[[132 123 129 128 130 129 129 126 128 119 127 130 126 123]
 [128 126 128 132 121 128 133 129 131 141 126 123 130 126]
 [122 130 126 124 126 129 123 127 132 138 126 128 128 132]
 [126 128 130 128 125 127 100 127 135 115 128 126 132 131]]
=>
[[122 130 126 124 126 129 123 127 132 138 126 128 128 132]
 [126 128 130 128 125 127 100 127 135 115 128 126 132 131]
 [128 126 128 132 121 128 133 129 131 141 126 123 130 126]
 [132 123 129 128 130 129 129 126 128 119 127 130 126 123]]

[[124 126 105 142 153 151]
 [136 136 137 150 134 130]
 [107 102 138 127 146 118]
 [150 105 132 128 139 118]]
=>
[[136 136 137 150 134 130]
 [124 126 105 142 153 151]
 [150 105 132 128 139 118]
 [107 102 138 127 146 118]]

[[120 139 133 137 145 131 122 126 129 132 132 121 132]
 [127 129 116 116 117 106 120 126 126 121 134 132 127]
 [105 136 113 135 135 120 120 123 128 128 134 121 125]
 [125 121 104 121 114 110 137 132 122 130 131 117 133]
 [144 137 140 117 130 118 139 152 136 124 125 139 125]]
=>
[[120 139 133 137 145 131 122 126 129 132 132 121 132]
 [144 137 140 117 130 118 139 152 136 124 125 139 125]
 [105 136 113 135 135 120 120 123 128 128 134 121 125]
 [127 129 116 116 117 106 120 126 126 121 134 132 127]
 [125 121 104 121 114 110 137 132 122 130 131 117 133]]

[[121 105]
 [109 102]
 [133 107]]
=>
[[133 107]
 [121 105]
 [109 102]]

[[124 126 119 132 125 134 127 136 130 129 131 127 125 119 128 132]
 [127 138 133 128 132 127 130 122 132 137 125 129 133 100 132 125]
 [133 129 127 116 131 129 127 131 128 118 121 130 127 134 126 129]]
=>
[[127 138 133 128 132 127 130 122 132 137 125 129 133 100 132 125]
 [133 129 127 116 131 129 127 131 128 118 121 130 127 134 126 129]
 [124 126 119 132 125 134 127 136 130 129 131 127 125 119 128 132]]

[[144 106 121 157]
 [144 109 127 156]
 [142 108 117 147]
 [120 138 128 121]
 [116 144 130 111]
 [137 107 105 131]
 [135 121 131 141]]
=>
[[116 144 130 111]
 [120 138 128 121]
 [135 121 131 141]
 [144 109 127 156]
 [142 108 117 147]
 [137 107 105 131]
 [144 106 121 157]]

[[155 137 108 139 112 151 118 143 134 133 108 125 133]
 [139 136 115 130 113 139 114 132 141 144 112 115 141]
 [152 118 104 109 107 153 135 106 133 125 105 149 127]
 [123 142 125 143 123 129 106 148 138 138 124 110 141]
 [146 128 113 127 102 144 111 123 134 141 112 121 140]
 [111 121 151 123 150 111 142 122 120 119 152 134 118]
 [115 143 143 148 119 123 103 144 132 149 147 108 142]]
=>
[[115 143 143 148 119 123 103 144 132 149 147 108 142]
 [123 142 125 143 123 129 106 148 138 138 124 110 141]
 [155 137 108 139 112 151 118 143 134 133 108 125 133]
 [139 136 115 130 113 139 114 132 141 144 112 115 141]
 [146 128 113 127 102 144 111 123 134 141 112 121 140]
 [111 121 151 123 150 111 142 122 120 119 152 134 118]
 [152 118 104 109 107 153 135 106 133 125 105 149 127]]
---
[[134 102 131]
 [119 119 116]
 [143 151 144]]
=>
[[119 119 116]
 [143 151 144]]

[[128 131 128]
 [130 140 134]
 [130 131 139]
 [151 152 111]
 [111 129 122]]
=>
[[130 140 134]
 [130 131 139]]

[[150 149 107]
 [122 128 118]
 [132 140 109]]
=>
[[122 128 118]
 [132 140 109]]

[[128 118 115 127 104]
 [123 127 128 132 150]
 [124 136 140 125 137]
 [128 132 135 132 140]
 [146 117 107 152 141]]
=>
[[123 127 128]
 [124 136 140]]

[[122 112 142 137 143]
 [121 112 134 133 150]
 [128 129 152 143 117]]
=>
[[121 112 134]
 [128 129 152]]

[[115 126 141 149 133]
 [140 123 131 153 132]
 [136 111 124 121 108]
 [116 111 116 137 115]
 [139 111 121 129 110]]
=>
[[140 123 131]
 [136 111 124]]

[[118 133 130 153 110]
 [134 124 121 142 125]
 [122 131 129 150 106]
 [111 139 130 157 110]]
=>
[[134 124 121]
 [122 131 129]]

[[137 121 101]
 [110 130 127]
 [127 123 145]]
=>
[[110 130 127]
 [127 123 145]]

[[125 128 122]
 [140 114 142]
 [128 120 125]
 [132 116 135]
 [125 150 121]]
=>
[[140 114 142]
 [128 120 125]]
---
[[121 126 136 122 119]
 [130 128 152 133 125]
 [121 129 147 128 134]
 [128 125 117 116 137]
 [113 121 137 137 113]]
=>
[[126 136]
 [128 152]]

[[136 142 131 110 119]
 [129 140 132 114 126]
 [158 135 120 113 100]
 [114 137 137 122 140]]
=>
[[142 131]
 [140 132]]

[[135 138 106]
 [130 142 126]
 [130 135 118]
 [112 110 108]]
=>
[[138 106]
 [142 126]]

[[139 101 130 139 134]
 [147 120 136 130 143]
 [124 122 110 125 124]
 [146 121 129 127 151]
 [146 133 113 116 130]]
=>
[[101 130]
 [120 136]]

[[114 140 137 152]
 [109 139 127 143]
 [113 122 123 145]
 [121 151  99 131]]
=>
[[140 137]
 [139 127]]

[[143 130 141]
 [134 122 154]
 [146 132 139]]
=>
[[130 141]
 [122 154]]

[[147 124 111 113]
 [134 125 115 121]
 [150 118 103 104]]
=>
[[124 111]
 [125 115]]

[[131 143 130 108]
 [116 120 157 136]
 [120 123 117 139]
 [129 141 137 113]
 [124 129 123 125]]
=>
[[143 130]
 [120 157]]
---
[[154 134 136]
 [114 131 124]
 [127 140 134]
 [108 135 131]]
=>
[[134 136]
 [131 124]]

[[123 123 107]
 [125 136 100]]
=>
[[123 107]
 [136 100]]

[[129 129 131]
 [128 113 150]
 [128 126 140]
 [131 133 124]]
=>
[[129 131]
 [113 150]]

[[102 129 127 136 136]
 [137 112 120 132 141]
 [140 118 106 146 125]
 [138 130 134 106 140]
 [128 135 131 135 111]]
=>
[[129 127]
 [112 120]]

[[147 128 109]
 [111 140 138]
 [128 152 139]]
=>
[[128 109]
 [140 138]]

[[106 151 100]
 [134 148 148]
 [142 158 124]
 [149 139 102]]
=>
[[151 100]
 [148 148]]
